In the data rows, 128 means zero.
Each row in the table below has a label, given by one hidden rule.
{ 80, 127,  87, 122,  60,  92,  80, 166, 148, 146,  88, 120, 129, 144, 151,  97, 120, 125, 144,
 151, 161, 100, 215, 120, 141, 160,  94,  78, 182, 148, 140, 157} 1
{ 89, 147, 116, 187, 100, 112, 255, 117,  24,  81, 197, 117, 152,  57,  95,  96,  83, 253, 203,
 137, 131, 106, 255, 112, 243, 156, 105,  69,  47, 215, 178, 118} 1
{237, 119, 170,  95, 111, 184, 108,  85, 111, 103, 101, 179, 124, 159, 133, 143, 158, 160, 172,
  72, 121, 136,   0, 145, 119, 115,  55, 185, 208, 146, 124, 169} 4
{169, 157, 181, 133, 117,  21, 255, 152, 126, 102, 195, 114, 173,  72,  90, 110,  83, 122, 185,
 206, 125, 144, 142,  89, 167, 171, 151,  14, 100, 118, 138, 151} 1
{ 78, 114, 124, 124,  82, 110, 179,  96,  80,  72, 119, 135, 148, 111, 117,  86, 129, 156, 189,
 113, 142, 135, 159, 119, 131, 107, 129, 129,  98, 227, 146, 141} 1
{126,  83, 157, 109, 226,  87,  11, 199, 146, 141, 103, 139, 130, 137, 161, 137, 150,  49,  71,
  98, 133, 128,   0, 165, 111, 123,  88,  86, 188, 114, 134, 157} 2
{117,  83, 189, 124,  70, 187, 255,  62,  42,  69, 200, 174, 166, 130,  77, 163, 160, 255, 242,
  76,  41, 153,   0, 148, 147,  85,  85, 172, 164, 230, 169, 186} 4
{190, 123, 125, 152, 207, 127, 255, 222, 143, 107, 161,  71, 170,  93,  66, 108,  82,  54, 120,
 202, 140, 158, 245, 103, 168, 155, 189,   0, 124, 172,  94, 120} 2
{ 99, 132,  97, 119, 142, 159, 117, 126, 136, 129, 115, 128, 129, 139, 131, 134, 140, 156, 144,
 120, 109, 126, 144, 114, 114, 169, 129, 103, 136, 116, 121, 149} 1
{107, 131,  97, 145,  86, 117, 108, 178,  85, 141,  80,  99, 114, 107, 193,  65, 120, 117,  32,
 124, 165, 103, 220, 110, 143, 155, 209,  72,  95,  53, 142, 108} 3
{ 32, 141,  94, 115,  85,  85,  80, 200,  94, 154,  98,  95, 103, 141, 181, 116,  84,  70,  48,
 146, 144, 137, 130, 133,  92, 144,  65, 100, 122, 149,  76,  92} 3
{100, 162,  95, 164, 149,  74, 184, 194, 172, 139, 105,  90, 126, 102, 135, 120, 115, 223,  28,
 195, 151, 110, 245,  98, 151,  93, 237,  15, 114, 114,  99,  91} 2
{126, 163,  84, 124,  89, 124,  77, 145,  77, 137, 127, 151, 127,  98, 157, 100, 125, 101, 132,
 169, 142,  81, 255, 134, 145, 133, 211,  65, 116, 141, 124, 107} 4
{196,  98, 150, 138, 163, 116, 178,  89,  68, 130, 126, 168, 140, 125,  54, 170, 128, 255, 209,
 131,  85, 126,  73, 162, 127, 138,  84, 148, 162, 200, 223, 160} 4
{214, 155,  83, 124, 119, 121,  96, 221, 174, 137, 117,  78, 122, 114, 195, 109, 134,  81,  69,
 149, 119, 131, 171, 109, 154, 125, 120, 121, 143, 102, 136,  83} 2
{112, 137, 108, 145, 162, 153, 255,  83,  83, 112, 147,  79, 170, 108,  53, 126,  99, 199, 157,
 103, 159, 141, 150, 104, 160, 126, 154,  84,  60, 254, 204, 145} 1
{239,  37, 189,  90, 102, 179, 255,  51,  78,  92, 150, 175, 102, 153,  39, 152, 185, 146, 180,
  90,  45, 167,   0, 180, 114, 140,   6, 198, 221, 200, 189, 185} 4
{ 99, 193,  89, 156,  40, 147, 116, 175, 105, 114, 112, 176, 166,  88, 175, 121, 113, 247,  95,
 103, 174,  88, 157, 158, 130, 138, 180,  89,  70, 103, 114,  82} 2
{ 73, 136, 116, 168,   0, 137, 113, 128, 110, 111, 123, 145, 123, 106, 177, 129,  94, 178,  72,
 149, 139,  94, 206, 125, 147, 128, 152, 102,  53, 162,  94, 116} 2
{159, 167, 107, 129, 165,  84, 125, 206, 152, 114, 161, 111, 147, 143, 148,  96, 122,  91,  79,
 156, 197, 129, 255,  84, 176, 140,  97,  66, 169, 131, 102, 106} 2
{119, 120, 158, 148, 158, 160,  84, 188, 107, 126, 147, 119, 145,  95, 119, 101, 112, 255, 153,
 147, 143, 141, 208, 101, 142, 138, 135, 109,  89, 112, 150, 110} 1
{221, 132, 154, 137, 255,  96, 135, 236, 193, 130, 180,  89, 132, 115, 176,  70, 102,   1,  88,
 172, 125, 143,  72, 100, 151, 188,  58, 110, 220, 105,  87, 165} 2
{132,  88, 127, 110, 147, 158, 210, 147, 130, 121, 128,  98, 131, 106, 167, 153, 104, 140, 133,
 132,  97, 135, 103, 144, 123, 123,  97, 162, 144, 145, 128, 152} 1
{110,  80, 124, 137,  78, 134, 108,  96,  87, 137, 102, 162, 113, 173, 144, 145, 149,  66, 115,
  86, 125, 136, 110, 149,  96, 110,  97, 202, 145, 169, 144, 137} 3
{150, 127,  95, 124, 182,  65,  55, 165, 223, 127, 127, 121, 106, 110, 201,  80, 117,   0,  91,
 176, 139, 123, 235,  86,  89, 159,  94,  45, 149,  75,  43, 133} 3
{ 53, 104, 136, 148,  29, 132, 255,  68,   4,  73, 201, 157, 157, 111,   0, 152,  89, 255, 243,
 165, 111, 155, 103, 124, 186, 101, 224, 176,  72, 242, 248, 164} 4
{177, 105,  88, 125, 127, 153, 160,  62, 116, 114, 132, 151, 152, 138,  96, 129, 140, 179,  78,
 118, 111, 130,  90,  98, 121, 107, 118, 103, 163, 116, 110, 140} 2
{215, 145, 145, 122, 214, 173,  55, 124, 193, 131, 160, 119, 133, 127, 126, 122, 118,  98, 122,
 127, 102, 139, 150,  95,  99, 157,   6, 150, 148, 109,  78, 140} 2
{118, 150, 165, 126, 234, 108, 106, 113, 167, 112, 186, 105, 145, 100,  74,  69, 127,  60, 138,
 104,  78, 145, 210, 100, 128, 160, 181,  85, 186, 151, 122, 157} 1
{187, 156, 108, 119, 228, 133, 251,  85, 124, 137, 139, 102, 134, 112,  94,  93, 132, 118, 176,
 143, 108, 147, 116, 142, 126, 149, 176, 122, 135, 166, 107, 144} 1
{ 47, 107, 125, 137,  20, 180, 118, 127, 142, 115, 122, 124, 139, 141, 128, 142, 167, 133, 151,
  94, 153, 108,  37, 125, 139, 112, 192, 179, 128, 155, 146, 133} 1
{113,  84, 144, 100, 173, 134,  98, 132, 179, 137, 121, 145,  88, 152, 130, 151, 159,   0, 128,
  89, 116, 129,   0, 126,  86, 130,  76, 222, 131, 120, 115, 140} 4
{  0,  93, 136, 133,   0, 213, 162,   0,  83,  98, 118, 242, 127, 142,  73, 179, 155, 247, 197,
  76, 119, 118, 108, 189, 176,  86, 154, 205, 118, 200, 227, 104} 4
{221,  87, 178, 122, 214, 191, 215,  63, 167, 127, 155, 186, 124, 137,  69, 142, 161, 141, 188,
 115,  52, 178,  74, 139, 139, 128,  60, 175, 160, 223, 159, 150} 4
{ 50, 163,  68, 145,  99,  44, 191, 147, 106, 161, 136, 105, 129,  99, 224,  90,  88,  59,  67,
 138, 146,  85, 191, 147, 150, 131, 184,  61,  48,  57, 126, 108} 2
{112, 124, 151, 131, 115, 155, 193, 108,  92, 121, 176, 146, 133, 117,  96, 149, 154, 180, 198,
 149,  64, 134,  25, 127, 117, 113,  96,  66,  79, 171, 146, 162} 4
{  0, 159,  88, 159,  70, 143, 142, 124,  75, 130,  99,  72, 150, 126, 164, 163, 142,  62,  97,
 110, 163, 132, 105, 150, 175,  94, 197, 115,  24,  92, 132, 124} 2
{153, 113, 122, 118, 175,  76, 192, 161, 126, 107, 142, 150, 157, 112,  74, 153, 104, 142, 169,
 111, 103, 146, 197, 116, 164, 159,  79, 110,  85, 113,  93, 175} 4
{195, 108, 138, 123, 143,  91, 128, 152, 129, 121, 187, 130, 152, 112,  45, 124,  98, 171, 156,
 169,  95, 127,  69,  90, 160, 146,  89, 123, 133, 127, 183, 147} 1
{115, 114, 108, 152, 119, 142, 113, 164,  92, 131, 145, 120, 152, 126, 107, 121, 143, 179, 137,
 137, 127, 136, 115, 109, 144, 121, 197, 165,  76, 159, 138, 129} 1
{126, 163,  98, 140,  75, 132,  69, 154,  43, 157, 116,  95, 127, 118, 165, 121,  91, 135, 106,
 143, 171,  88, 193, 128, 153, 112, 195, 159, 122,  56,  52,  99} 2
{156, 130, 146, 124,  66, 103, 133, 111,  53,  97, 169, 134, 146, 110, 119, 126, 147, 231, 187,
 153, 125, 171,   8, 166, 134, 130,  96,  97,  59, 157, 216, 136} 1
{241, 118, 183,  96, 147, 124, 177,  82, 132, 130,  84, 157, 100, 164, 140, 150, 181,  20,  91,
  70,  94, 152,   0, 149,  84, 127,  22, 255, 208, 139, 123, 156} 3
{ 90, 138,  93, 153,  56,  74,  54, 151, 167, 147, 101, 100, 121, 111, 203,  84, 104,  43,  90,
 180, 169, 105, 255,  98, 150, 130, 255,  46,  33,  89,  66, 116} 2
{255, 121, 136, 114, 247,  76,   3, 231, 182, 135, 109,  89, 129, 114, 122,  82, 131,  42, 135,
 120, 104, 175,  53, 110, 103, 143,  86, 130, 168,  61,  49, 127} 1
{155, 110, 146, 118, 179, 148, 183, 160, 131, 144, 138, 126,  94, 147, 154, 131, 140, 105, 114,
 131, 147, 137, 161, 121, 101, 132, 152, 130, 167,  74, 154, 101} 3
{ 77, 159, 126, 137,   0, 160,  98, 104, 117, 126, 104, 109, 119, 152,  85, 164, 120, 162, 125,
  65, 130, 147, 255, 171, 147,  93, 192, 180,  96, 104, 160, 124} 1
{ 17, 172,  90, 146,  70, 102, 101, 185, 100, 140, 113,  85,  91, 104, 141, 132, 117, 149,  58,
 157, 172, 108, 220, 149,  90, 161, 186,  48, 104,  86, 169, 102} 3
{ 78, 150, 129, 127, 134, 117, 109, 132, 166, 127, 128, 142, 143, 126, 126, 146, 136, 117, 101,
 114, 146, 166,  88, 132, 105, 165,  99,  89, 176, 141, 150, 115} 2
{170,  83, 179,  81, 130, 115,  23,  58, 194, 143, 173, 137, 153, 129,  98, 110, 120, 109,  97,
 122,  55, 151,   0, 143,  91, 155,  10, 172, 221, 160, 120, 143} 2
{118, 129, 116, 148, 100, 162, 156,  61,  95, 153, 114, 111, 132, 135, 177,  88, 138, 149,  65,
  87, 158, 109,  92, 170, 109, 115, 140, 119, 113, 112, 108, 104} 2
{ 66, 121, 132, 133, 141, 159, 129,  45, 111,  95, 133, 153, 135, 120,  66, 146, 119, 176, 167,
  94, 101,  92, 132, 139, 146, 108,  99, 179, 113, 130, 211, 120} 4
{ 39, 136,  59, 139,   0, 152,  90, 162,  72, 157, 107, 134, 131, 119, 186, 145, 116,  91,  83,
  80, 172,  96, 255, 143, 145, 111, 199,  91,  38, 143, 132,  85} 2
{ 65, 165, 123, 167, 138,  99, 133,  99, 121,  98, 183, 120, 170, 104,  95, 140,  88,  63, 146,
 121, 128, 162, 243, 119, 197, 151, 187,  72,  81, 168, 133, 100} 1
{ 79, 129, 149, 145, 251, 107, 188, 153, 119, 108, 157, 136, 145, 136, 134,  86, 116, 137, 113,
  98, 107, 107,  59, 132, 158, 151, 112, 126, 161, 161, 162, 153} 2
{235, 105, 100,  83, 202,  88,   0, 140, 195, 168, 103,  86, 123, 143, 142, 103, 137,  28, 105,
 111,  76, 112,  29, 116, 115, 137, 100, 153, 176,  87,  79, 117} 2
{146, 127, 139, 103, 116,  73, 255, 147, 104, 141, 188, 117, 133, 102,  66, 100, 122,  50,  93,
 161, 109, 173, 115, 121, 173, 181,  53,  83, 159, 184,  94, 141} 2
{159, 106, 161, 122, 119, 156, 164, 125, 108,  88, 161, 160, 164, 146,  84, 177, 142, 255, 203,
 104,  56, 140,   0, 178, 127,  84,  90, 247,  93, 154, 148, 158} 4
{ 82,  91, 129, 132, 112, 157, 255,  45,  97,  86, 137, 143, 135, 137, 133, 178, 133, 255, 123,
 103,  89, 140,  79, 132, 148, 111,  72, 187, 127, 203, 176, 125} 2
{205, 144, 150, 134, 133, 147, 172, 129, 139, 143, 165, 109, 140, 123,  90,  95, 140, 231, 125,
 188, 130, 171, 133,  80, 151, 146,  47, 129, 119, 164,  90, 128} 1
{173, 117, 153, 127, 201,  94,  65, 193, 155, 124, 161, 108, 128, 138,  87,  95, 131, 135, 153,
 135, 102, 156, 105, 101, 124, 147, 133, 115, 175,  81,  59, 117} 1
{ 92, 141, 105, 144, 120,  92,  70, 119, 102, 163,  70, 113, 135,  99, 130, 121, 140, 140, 137,
 144, 176, 132, 168, 129, 113, 122, 178, 132, 119,  84, 135,  96} 1
{225, 103, 149,  98, 187, 182,  64, 112, 138, 128, 158, 141, 116, 139, 119, 146, 148, 107, 147,
  78,  95, 131,   8,  99, 125, 161,  60, 245, 160, 143, 145, 160} 4
{152, 179,  88, 158, 118,  13,  90, 196, 169, 149, 171,  65, 143,  81, 165,  92,  66, 109,  70,
 227, 223,  97, 255,  92, 172, 170, 229,  55,  58,  67,  95, 114} 2
{100, 133, 163, 117, 142, 183, 225, 147, 107, 100, 150, 147, 143, 150,  47, 142, 118, 240, 204,
 146,  84, 130,   7, 139, 100, 125,  76, 178, 141, 151, 191, 130} 4
{187, 140, 121,  99, 134, 115,  26, 191, 220, 174,  76, 122,  86, 124, 200, 126, 126,   0,  41,
 108, 133, 123,  70, 124,  57, 132, 151, 194, 169,  23,  68,  96} 3
{190, 131, 124, 140,  83, 116,  74, 143, 121, 144,  85, 134, 117, 158, 166, 129, 122,   0,  83,
 147, 124, 126, 103, 128, 112, 122, 170, 100, 213,  40,  85, 106} 3
{127, 126, 141, 151, 105, 128,  60,  94, 102,  98, 141, 165, 123, 142,  76, 168, 138, 193, 166,
 106, 107, 109,  30, 138, 139, 128, 159, 116, 188, 163, 149, 155} 4
{ 66, 127, 117, 133, 134, 138, 104,  52,  52, 149, 134, 158, 128, 131, 135, 152, 146, 124,  72,
 143, 130, 108, 208, 156, 124,  91, 202, 180,  52, 162, 178, 100} 2
{100, 206,  94, 164,  90,  99,  79, 185, 103, 127, 138,  63, 116,  76, 167, 122,  89,  47, 102,
 156, 198, 132, 255,  83, 158, 113, 115, 113, 138, 115,  97, 107} 3
{153, 105, 140, 137, 120, 123, 255,  61,  98,  59, 182, 151, 149, 104,  35, 125, 119, 255, 186,
 144,  97, 180,  27, 122, 114, 128,  39, 177, 163, 181, 155, 166} 4
{138,  96, 152,  89, 216, 148,   1, 140, 178, 110, 112, 140, 109, 199,  97, 141, 175,   2,  95,
 123, 113, 139,   0, 135,  81, 135,  38, 243, 222, 109, 139, 104} 3
{133, 120, 121, 129, 121, 138, 120, 139, 100, 120, 175,  97, 130, 143, 137, 133, 120,  30, 177,
 152,  86, 123,   0,  98, 113, 120, 108, 174, 187, 178, 162, 147} 1
Which label does each new row get?
{116, 141,  95, 139,  50,  88,  64, 176, 148, 164, 116, 124, 132, 113, 157, 125, 104,  25, 110,
 141, 180,  95, 225, 107, 100, 141, 161,  73, 154, 168,  81,  76} -> 2
{ 47,  95, 155,  96,  85, 162, 168,  62, 132, 118, 114, 189, 127, 147, 126, 182, 163, 134, 132,
  59,  93, 135,   0, 165, 116,  76,  71, 166,  50, 153, 172, 117} -> 4
{ 44, 179,  64, 174, 103,  39, 150, 180, 171, 131, 152, 102, 161,  71, 157, 110,  80, 107,  84,
 233, 193,  74, 255,  82, 185, 154, 215,  22,  42, 139,  86,  76} -> 2
{ 85,  71, 177, 133, 151, 184, 224,  38,  52,  74, 193, 196, 174, 141,  24, 178, 144, 255, 253,
 106,  54, 168,  19, 105, 170,  91,  76, 255,  62, 255, 214, 213} -> 4
{ 82, 165, 155, 159, 105, 113, 147, 174, 101, 144, 103, 143, 131, 116, 144, 119, 125, 169,  91,
 122, 118, 112, 243, 121, 131, 131, 176, 158,  25, 151, 138, 144} -> 2
{  0,  85, 151, 131,  16, 183, 255,  19,   0,  97, 162, 195, 148, 151,  73, 186, 150, 255, 208,
 102, 153,  94,  53, 155, 126, 108, 133, 199,  40, 202, 176, 132} -> 4
{204, 162, 103, 139, 153, 128,  93, 195, 139, 145, 113,  87, 136,  80, 152, 105,  96, 159, 131,
 212, 119, 114, 190, 101, 120, 164, 135,  17,  71, 151, 105,  94} -> 1
{194, 125, 153, 138, 190,  80, 164, 136, 124, 102, 196, 126, 153, 126,  75,  80, 133,  74, 171,
 141, 109, 134, 111,  87, 154, 131, 110, 127, 142, 164, 130, 155} -> 1
{125, 163,  84, 111, 127, 115,   0, 178, 170, 177,  94,  74,  85, 126, 226, 130, 168,   0,  63,
 164, 167,  84, 113, 152,  68, 127, 152, 113, 198,   7,  22,  99} -> 3
{ 96, 125, 200, 108, 162, 159, 255, 149,  60,  90, 165, 169, 174, 114,  37, 147, 115, 195, 176,
 106, 133, 131, 109, 117, 161, 125, 115, 155, 166, 189, 140, 213} -> 4
{127, 117, 158, 139,  50, 114, 255, 100, 112, 134, 109, 175, 131, 125, 115, 126, 142,  75, 151,
  85, 146,  89, 158, 153, 119,  95, 146, 139, 128, 145,  80,  87} -> 4
{ 28,  89, 136,  95,  20, 217, 255,  35,  42, 106,  92, 196, 145, 122,  76, 192, 167, 208, 101,
  93, 158, 121,  44, 121, 117,  81, 104, 188, 104, 198, 213,  98} -> 2
{100, 115, 117, 153,  12, 194, 197, 112, 105,  93, 162, 157, 106, 137, 136, 137, 123, 227, 176,
 112, 134, 121, 132, 118, 114, 120, 163, 116,  91, 111, 165, 111} -> 4
{ 18, 224, 102, 161, 144, 102, 132, 136,  82, 116, 143,  66, 145,  61, 154,  82,  90,  83,  84,
 219, 146,  96, 255,  70, 192, 156, 236,  32,  20,  64,  87, 100} -> 2
{147, 127, 129, 104, 123,  75,  74, 211, 204, 166, 115,  74,  97, 109, 174, 112, 102,   0,  69,
 116, 218,  89, 191, 127, 109, 128, 119, 104, 109,  70, 104, 103} -> 3
{ 42,  95, 126, 121, 125, 168, 198,  16,  95, 109,  92, 175, 118, 135, 142, 164, 130, 238, 166,
  63, 105, 130,  92, 134, 154, 118, 150, 229, 161, 157, 226, 113} -> 4
{114, 123, 131, 138, 112, 142, 167,  77, 107,  98, 117, 171, 131,  92,  78, 121, 136, 174, 200,
 133, 144, 111,  75, 129, 176,  94, 123,  95,  57, 150, 197, 108} -> 4
{116, 153,  74, 141, 245,  83, 101, 250, 206, 142, 137, 108, 123, 108, 198,  59,  99,  10,  92,
 155, 166, 125, 198,  89, 149, 175, 149,  18,  91,   5,  74, 125} -> 2
{217, 119, 106,  93, 160, 137,  42, 176, 199, 168,  35,  95,  65, 173, 187, 138, 155,   0,  51,
  46, 140,  94, 134, 188,  54, 108,  67, 174, 162,   0,  95, 110} -> 3
{141, 120, 153, 137, 233,  82, 217, 121,  99,  85, 196, 102, 159, 108,  11,  76, 115, 198, 165,
 142, 115, 155,  70, 115, 182, 168, 115, 121, 112, 188, 112, 130} -> 1
{247, 134, 139,  80, 255, 118,   0, 140, 243, 164, 100,  58,  87, 130, 207, 117, 140,   0,  91,
 114, 167, 153,  89, 135,  93, 176,  78, 142, 160, 144,  84, 147} -> 3
{106, 116, 145, 145,  52, 144, 166,  96,  79, 151,  83, 182, 128, 128,  94, 163, 136,  94, 174,
  80, 158, 118, 107, 118, 142, 116, 106, 151, 117, 162, 136, 121} -> 4
{114, 144, 122, 132,  99, 132, 104, 149, 133, 144, 112,  63, 102, 106, 255, 134, 113, 141,  59,
 144, 174, 118, 249, 130, 165, 158, 158, 124, 121,  99, 114,  86} -> 3
{175,  86, 137,  85, 120, 155, 145, 102,  88,  86, 106, 188, 123, 195,  99, 175, 166, 176, 143,
  43, 111, 107,  83, 183,  62,  91,  64, 211, 123, 138, 163, 119} -> 4
{174, 121, 146, 123,   0, 170,  62,  72, 156, 130,  49, 147,  99, 177, 196, 201, 184, 119,  85,
  40, 118,  99,  97, 177,  85,  84, 186, 233, 132, 113, 196,  95} -> 3
{157, 127, 165,  85, 137,  95,  26,  97, 116,  98, 109, 124, 133, 148, 152, 122,  97,  92, 108,
 157,  66, 171, 111, 108, 118, 121,  85, 131, 165, 148, 110, 154} -> 2
{245,  90, 176,  85, 255, 130, 191, 181, 218, 116, 160, 159, 137, 146,  65,  96, 128,  82, 157,
 142,  54, 213,   0, 133, 117, 151,  11, 158, 184,  73,  68, 163} -> 4
{106,  97, 143, 113,  91, 128, 155,  82, 108, 149, 136, 182, 115, 161, 155, 164, 162, 202, 196,
  72,  85, 170, 123, 148,  80,  97,  76, 179, 131, 142, 137, 103} -> 4
{110,  89, 156,  92,  85, 161,  99, 119, 158, 119, 120, 152,  97, 153,  82, 132, 157, 147, 166,
  89,  94, 173,  45, 159,  83, 113,  86, 255, 183, 141, 123, 142} -> 4
{ 87,  82, 174, 131, 127, 124, 138,  65, 100,  90, 134, 189, 158, 129,  81, 116, 139, 255, 219,
 127,  80, 151,  49, 130, 102, 116,  93, 217,  88, 242, 172, 171} -> 4
{ 85, 124, 153, 113,  41, 165, 139,  98,  77, 113,  81, 163, 129, 115,  45, 145, 147, 109, 137,
  66, 106, 115, 110, 135, 134, 122, 107, 131,  78, 148, 127, 122} -> 4
{  0, 107, 160, 152,  62, 213, 255,  12,  42,  94, 152, 205, 139, 140, 131, 151, 146, 255, 201,
  77,  92, 102,  59, 138, 161,  85, 118, 146,  48, 199, 251,  97} -> 4
{ 85, 136, 157, 125,  77, 165, 210,  88,  77,  92, 131, 179, 133, 170,  59, 124, 129, 240, 160,
  96, 120, 115, 101, 147, 104,  98, 118, 195,  99, 167, 163, 117} -> 4
{ 88, 193,  83, 187, 170,  84,  27, 197, 143, 152, 162,  80, 154, 101, 134,  76,  81,   0,  93,
 226, 210, 133, 255, 110, 154, 166, 149,   0, 157,  63, 119,  51} -> 2
{ 80, 142, 147, 117, 106, 195, 140, 112,  79, 131, 113, 146, 131, 148, 103, 172, 166, 168,  79,
 141,  70, 126, 156, 163, 103, 123, 149, 193, 196, 140, 145, 125} -> 2
{106, 105, 165, 121,  92, 182, 215,  62,  87,  94, 100, 183, 134, 137, 102, 136, 187, 186, 127,
  47, 113, 117,  20, 143,  93, 102, 138, 169,  97, 190, 204, 164} -> 4
The hidden rule looks at only part of the columns. Which column or columns, counting from 0, in order?
11 12 18
